One turning vector, and how many ticks it has turned
The counts run from 0 to 214.
[164 107 177 112 109 114 162 125 123 131 134 105 106 155 142 146  81 134
 113 147 103 133  82  83 145 117 176 131  96 151 114 143 167 117 115 118
 102 137  75 149 112  94]
124
[160 139 119  51 111 132 131 150 127 104 171 109  93 153 114  88 138 134
 143 170 164 131 132 141 122 142 133  84  93 132 111 135 124  95 107  96
 153 109 114 139 174 161]
107
[ 88  78 143 156 152  96 116 111 131 142  94 168 154  91 104 155 147 137
 157 138 133 129 158 128 139 118  64 151 172 138  86 127 101 126 165 141
 177 160 147 131 105 131]
1
[154 144 146 153 121 137 128 106 123 122 169 149 144 120 158 112 131 122
  78 100 104 125  82  87 102  91 194 112 162  95 127 117 134 116 123 139
  63 108 124  81 153 122]
214
[141 106 115 168 161 176 113  81  83  89 141 120 127 115 158  74 143 179
 136 153 129 101 126  89 155 131 101 157 103 140 121 132 129 128  99 107
 106 122 134 175 161 156]
190
[139 105  79 133 127 164 164 147 153 141 110 154 131 103  98 146 183 144
 142 132 191 119 151 109 177 104 100 149 118  99 173  51 128 122 127 135
 143 119 113 137 123 135]
94
[ 93 139 156 114 116  96 132 136 109  95 178 134 120 139 115 115 108 115
 127 150  80 119 180 166  99 119 141 107 119 109  65 187 143 127 146  91
 150 125 126 110 111 158]
199
[ 89 103 115 131 149 134 136 170 125 115 120 131 133 145  76 151 148 157
 149 122 143 102 153 143 151 121  64 110 110 127 180  77  60 141 126 121
 137 117 142 107 103 148]
92
[159 115 125 139 162 192 139 102 106  73 150 112 101 128 143  78 145 164
 132 161 137  92 140  89 153 144 124 168  85 130 111 137 161 134 119 113
 113 123 117 138 169 147]
191
[157 118 113 135 127  97 121 144 131 157 127 135 161 162 154 132 112 135
  80 117 104 177 103 142 138 135 121 183 127  98 111 173 157  77  82 133
 172 150 139 114 115  72]
170
[ 90 106 138 156 151 121 116 127 125 165 129 109  91 114 102  93  90 161
 143 112 164 118 151 183  94 151 126 121  80 160 180 146 151 104 125 150
  84 140 127 123 162 153]
149
[ 74 100 123 136 134 167 116 176 171 145 125 169 120 146 110 140 169 131
 118 148 135 148 132 150 155 127 130 131 154  63  96 124 112 142 101  96
 137  90 132 110 121 131]
89
[102 145 144 138 129 146 154 132 110  92 140  99 137  69  98 152 124 141
 140 119  97 131 139 115 116  77 128  91 128 165 183 117 147 159 140 103
 105 129 107 164  80 179]
206
[144 110 154  86 101 110 136 122 137 127 168  97 118 101 114 120 117 115
 178 175 149 123 127 144 121 149  73 101 132 168 136 161 132 124 102 118
 194 144 137 160 147 163]
109
[174 134 121 120  97  83 126 116 111 147 163 160 106 149 142 109 180 160
 105 162 138 128 125 121 170 127 128 149 101  97 106 115 138  82 102 161
 155 118 132  86 146 127]
101
[ 75 130 135 131 137 146 121 140 136 102 124  72 131 100 100 115 100 132
 148 111 111  87 151 180  86 153 154 101 145 132 142 147 156 169 130 102
 100  97 129 162 132 162]
64
[ 88 124 138 124 123  72 118 128 108  90 176 127 135 143 100 129 106 114
 142 139  81  99 169 160 108 132 109  70 139 123  94 166 118 162 143  95
 136 110 133 112 112 182]
200
[130  93 124  83  96 131 158 152 139 132 138 127  87 191 160 144  76  80
 114 134 149 132 119 138 114 106 142 129  72 137 141 147  99 110 113 111
 110 108 111 174 113 121]
39
[145 178 114 124 140 131 144 117  67  79 132 164 132 167 164 114 179 177
 107 114 125 107 152  97 166 109 129 160 116 110 100 115  93 102 136 131
 147 116 137 143  90 124]
187
[142 147 123 138 163 107 145 136 130 149 180 146 141 186 138 123  83 137
  72 118 121 128 114 140 137 154 120 123 103 166 180 162  89  85  64 128
 140 142 119 124 128 122]
34
[121 107 151 134  93 123 137 123  99 143 109 129 122 131 102 125 157 176
 166 154 121 157 138 125 140  48  91 167  55 128 146 104 127 119  99 141
 126 138 140 120  79 122]
97
[137 139 130  83 101  94 118 148 125 150 101 119 114 130 124 148 137 103
 132 110 145 146 167 204  64 130 167 117  99 129 140 133 164  92 161 151
 139 145 124 101 120 115]
153
[149 123 104 141 123 125 163 105 126 119 146 113 115  91 116 158 134 113
 108 126 112 167 100  83 141  88 136  91 108 129 145  85 172 178 196 113
  79 123  80 115 133 162]
208
[101 104  82 103 135 143 155 186 157 131 169 126 103 190 132 127 114 124
  96 110 152 103  96 155 140 164 143 157 129  87 103 139 111  95  93  98
 158  98 121 154 146 121]
175
[171 153 191 159 129  78 153  86 101 129 147 126 140 123 139 153 117 152
  91 128  95 161 123 126 118  86 125 119 142 158 162 132 149 142 143 129
 114 173 117  75 103 125]
211
[140  86 121 132 115 134 118  94 131 162 166 144 105 108  96 114 150 116
 141 147 130 128 134 150  72 116 156 171 110 129 104 118 182  88 131 129
  99 139 114  88 170 177]
14
[108  80  64 129 121 151 131 175 150 134 157 117 134 184 122 115 113 109
 107 110 121 100  81 132 138 169 135 148 134  82 102 124 126 125  88 112
 113  90 140 143 151 134]
174
[155 175 143 124 155 159 137 125 100  96  93 137  86 159 174 135 134 148
 110 146 140 127 155 115 186 169 120 108  73 144 134 122 110 165 162 139
 142 120 141 167 111  98]
50
[145 160  90 134 144 199 124 165 144 136 103 115 119  85 137 126 184 142
 105 110 133 189  82 121 137 132 138 138 122 123 148 116 155 128 116 139
 149 135 134 160 140 119]
163
[151 113 114  98  89 171  96 140 105 113 162 107 136 118 130  77 161 130
 164 155 124  75 121 114 123 143 138 104 122 112 117 126 136 104  57 140
 110  94 161 139 160 172]
105
[108 148 110  96 121  93 168 147 143 121 110 112  87 104 133 156 131 128
 117 106 152 143 141 169 135 131 153 103 139 119 138 119 184 156 201 111
 163 127  84 164 116 135]
67
[136 149 145 162 123 151 140 109 123 138 159 145 160 102 113 136 114 120
 111 124  75 182  98  79  99  84 100 157 114 147 157 149 110 121  94 134
 153 170 152 119  95 121]
29
[ 97 136 121 135 146 121  97 159 109 153 117 165 107 127 136  85 122 157
  99 101 135 136 152 156 143 138 176  92  76 102 133 153 145  76 115 168
  80 114 128 140 135 113]
147
[141  74 166 102 144 123 161 170 135 122 123 125 133 154 120 142 113 116
 119 134 150 132 127 155 107 119 135 141 140  83  94 137 138 114 141 116
 165 131 147  43 141  65]
84
[131  36 134 144 139 131 126 135 124 132 115  91 141 114 124  97  93 152
 142 114 168 158  82 146  93  93 101 114 142 130 146 141 137 131 113 107
  91 133 143 107 179 116]
81
[ 73 136 158 129 146 151 156 188 138 118 141 134 108 147  80 145 146 169
 135 129 140 115 147 153 149 124  98 128 124  98 151 107  72 130 114 104
 159 115 149 114  89 127]
91
[149  97 112  84 120 173 157 164 148 120 129 127 119 192 157 138  83  76
 110 134 148 124 130 124 108 123 178 125  74 128 146 134 116 116  95 108
  88 105 107 148 123 114]
38
[ 73 144 144 137 123 116 114 152 127 119 122  91 125  96 133 103  96 142
 142 114 108 113 163 191 112 147 154 103 150 124 140 181 173 141  98 119
 113 112 132 182 115 152]
63
[156 139 142 135 127 148 124  88 121 123 103 144 112 102 170  84  96 122
 127 148 131 150 140 107 154 115 148 154  65 109  95 169 194 138 162 144
 106 128 124 161 151  90]
55
[ 92 134 117 141 167 135  99 160 112 112 101 181 142 137  98 137 176 161
 130 119  98 147 167 102 165 113 141 117 111  79  62 112 111 106 154 130
 116 122 133 115  90 125]
4
[100 167 152 148 164 115 132 106 136 139 116 194 101 128 114 121 104 125
 108 124 133 169 154  91 143 109 134 136  87  99  85 120 119 128 213 150
 132 129 114 108 139  88]
141
[157 131 130 143 146 163 151  91 150 136 127 104 158 120 116 118  90 139
 120 134 128 133 102  58 139 127 160 138 131 176 166 105 159 122  98 111
  70 131  75 173 144 151]
122
[102 152 137 122 127 100 102 146 121 126 108 123 133 129 155 104 108 136
 106 121 120 137 176 207 141 148 164  90 146 117 114 196 177 127 104 125
 126 114 119 172 123 139]
62
